A single turn carries every row of the set below to another of its rows. Some are shown first; where does it send the rows asked next?
J990: [-14.0  -9.9  14.4  32.0  14.8   3.9 -12.4  18.5   7.8  15.9 -10.5   2.1
  12.1  -1.8   2.2  14.0  -2.2 -24.5  -5.6  11.2 -26.5 -33.2  21.8  13.7
  -5.9  19.0  -0.8  10.1   6.0 -10.6  13.7]
J419: [ -0.5  34.0   3.2 -12.6 -16.0 -13.1  30.2 -33.9  -4.0   3.2 -14.6 -12.3
 -12.7   7.2  16.2 -24.0  -7.0  17.8  -1.1  -9.9  14.1   7.6  -3.1  22.3
  -7.7  -0.1 -10.6   3.4   1.9  23.1   3.3]
J649: [-20.3  16.0 -14.1 -17.3 -12.6 -10.7  31.8 -30.3  -3.0  14.2 -14.9   3.0
  -1.2   5.2  14.9 -28.0 -17.4  11.9   9.3 -26.2   6.5   1.0  -9.6   7.6
 -15.0  -7.3   8.5   2.1   8.8  12.9   2.3]
J406: [ 19.8   2.5  -3.9 -14.8  15.7  12.1 -18.1 -12.7  12.9  -7.3  10.8  -4.1
  -0.2 -13.0  -8.3  20.9  14.6  25.3  22.6 -10.4 -20.1  33.1  -5.5 -21.8
  23.6  10.1   1.8   2.9 -25.3 -11.9 -10.1]
J704: [-11.7   8.6   8.9  11.3  -5.6   1.5 -11.9  34.2 -10.6 -17.0   6.5  -9.4
  21.1   0.1 -25.1  42.6  -2.8 -25.3 -18.2 -11.0 -18.7 -15.1 -13.5  -0.6
   4.0  -3.3   1.7   4.1  -3.3 -15.3   3.7]
J947: [ -5.0   4.2   5.0   9.2 -13.7   4.6 -13.9  38.8  -0.9 -26.0  16.8 -18.0
   6.5  -0.2 -13.3  28.9  -4.7 -28.2  -0.6  -7.4 -11.3 -15.9 -16.7   4.9
  10.7  17.0  -3.5 -16.7   0.6 -20.3  24.6]
J894: [ -6.3  17.3   6.9  -5.1 -14.3 -18.1  21.2 -27.8   4.1   6.9 -14.5   9.2
 -26.2   2.0  11.8 -32.2   4.9  16.1  -1.0 -22.6   7.0   7.0  -8.1  19.0
  -4.9  -3.0   9.5  -8.5   5.9  24.6 -10.3]
J157: [ -6.3  -0.9  12.0 -22.3 -14.4  -6.7 -18.3 -28.1  -3.3 -13.2  -3.8  -4.8
  17.6  10.4  20.8  -9.2  -8.0  -9.2  -1.5  -1.3  -9.7  25.1 -23.2  -3.3
   0.7 -22.3 -23.8 -19.3  -3.5  32.5  -8.3]
J539: [-21.3  -1.3  26.0  34.0   4.7  -0.3 -15.8  15.0  10.5   3.2  -3.6   8.1
  19.9  -1.8  13.7   5.0   5.5 -25.8 -10.0   5.4  -9.7 -29.4  18.3  11.9
 -10.9  12.4   6.8  17.1  18.8   4.2  23.2]
J781: [-16.5   8.9  13.1 -32.5  -4.4  -8.2 -21.0 -21.5 -13.8  -0.4   2.3 -11.0
  11.6  16.0   7.5 -15.0 -11.9  -1.2 -12.2  -7.3 -12.8  14.5 -20.5  12.8
  -0.2 -21.6 -22.2 -27.9  -0.8  21.0 -15.5]
J128: [ 21.0  -5.3  -3.2  28.9  25.5  12.7   0.6  15.5  19.7  12.0   4.5 -14.9
 -25.9   3.5  14.0  -4.8   0.1  27.6  13.2 -23.8  18.0   5.2   5.7 -10.7
  21.3  -0.7   0.6 -10.1  -5.8 -32.4 -11.2]
J793: [ -7.7 -15.4  25.5  27.5  -2.3  10.7   1.3   5.6   2.9  14.7   2.7  11.7
   6.5   3.1   8.2   9.7 -11.2 -19.2  -9.3  15.5 -22.1 -29.3   9.2  16.1
  -5.8  12.0   9.0  18.4  34.6 -13.6   6.8]
J854: [ 14.0  -3.7  -2.4  30.5  14.5  25.7 -10.7  10.6  26.4  10.5   6.7 -11.9
 -29.3   5.6  10.8  11.1  -6.0  21.2  25.2   1.6  28.2  11.7   3.1 -13.4
  12.8 -10.7   5.8   7.6 -29.0 -22.3   1.5]
J305: [ 19.3   7.9 -12.6  16.7  26.7  24.8 -13.7   5.6  17.5   8.5  -3.6   0.4
 -27.8   6.1   9.2   6.9  -9.5  36.3  14.3 -12.8  29.1  18.7   2.4  -7.0
  10.8 -14.7  -1.4   6.3 -15.6 -21.6 -13.3]
J220: [ 10.9  -2.8  -2.7  13.7  24.6  24.2   4.7  22.9  21.1   6.0  -2.9  -9.2
 -26.8   7.1  -1.1   7.6   0.3  32.1  20.1   7.6  26.3   3.3   7.9 -18.2
  13.1  -0.7   4.9  18.1   0.4 -25.9 -11.8]
J238: [ 25.5   9.2  -5.9  -5.7  20.4   5.3 -10.7  -4.5  15.2 -12.7  10.6  -7.5
  15.2 -33.0 -16.2  24.5  16.7  25.4  19.1  -9.0  -2.4  31.2 -19.8 -10.7
  16.5   2.2   0.7   4.8 -18.0  -4.4   0.5]
J558: [ -7.5  26.9  12.0  -9.2 -29.6 -18.1  21.4 -32.9  -0.1  -7.5 -20.9   1.1
  -5.9  12.0   5.1 -29.5 -16.4  11.5  -3.5 -17.9  -0.6   3.0   3.4  18.6
 -14.7  -3.1   0.2  -2.1   5.8  13.0  -0.3]
J258: [  5.9   4.4 -17.3 -13.6  28.7   4.6  -3.6 -10.9  11.8  -9.7   9.6  -8.7
   2.8 -19.8  -5.1  21.1  11.0  32.9  27.9  -3.6 -10.4  31.1 -25.1  -6.3
  25.5  -3.2  -3.0   4.1 -15.0  -7.7  18.2]
J715: [-11.3   1.1  15.0   9.3 -11.8  17.9 -11.9  37.7 -12.9 -21.4   5.1 -22.1
  17.9  -2.0 -14.5  29.5  -5.3 -27.3 -13.9  -0.2  -9.4 -16.8 -26.3  11.2
  -4.8   9.4 -12.1  -6.0  -8.0  -7.1   9.8]
J945: [-19.5  -6.8   3.0  35.4  -6.7   4.5  -5.3  10.9   9.6  16.4  -6.3   3.9
  21.2  14.6   1.8  -3.9  -7.4 -28.5   1.1   6.6 -14.1 -40.6  12.2  15.9
   5.3  14.0   8.5  10.8  18.7   4.4   8.5]
J312: [ -3.8  -2.0  12.8 -28.4 -10.4 -11.2 -15.7 -22.6  -3.6 -17.3   0.6  -2.0
   4.0  24.3  24.4  -4.6  -7.8 -16.3 -19.1  -1.4 -12.6  22.2 -33.4  11.9
   6.5 -22.1 -12.1  -7.0  14.0  22.4   7.0]

J781 moves to J704
J220 moves to J894
J649 moves to J793
Where do these go?
J238 moves to J157
J419 moves to J539
J947 moves to J258
J990 moves to J305

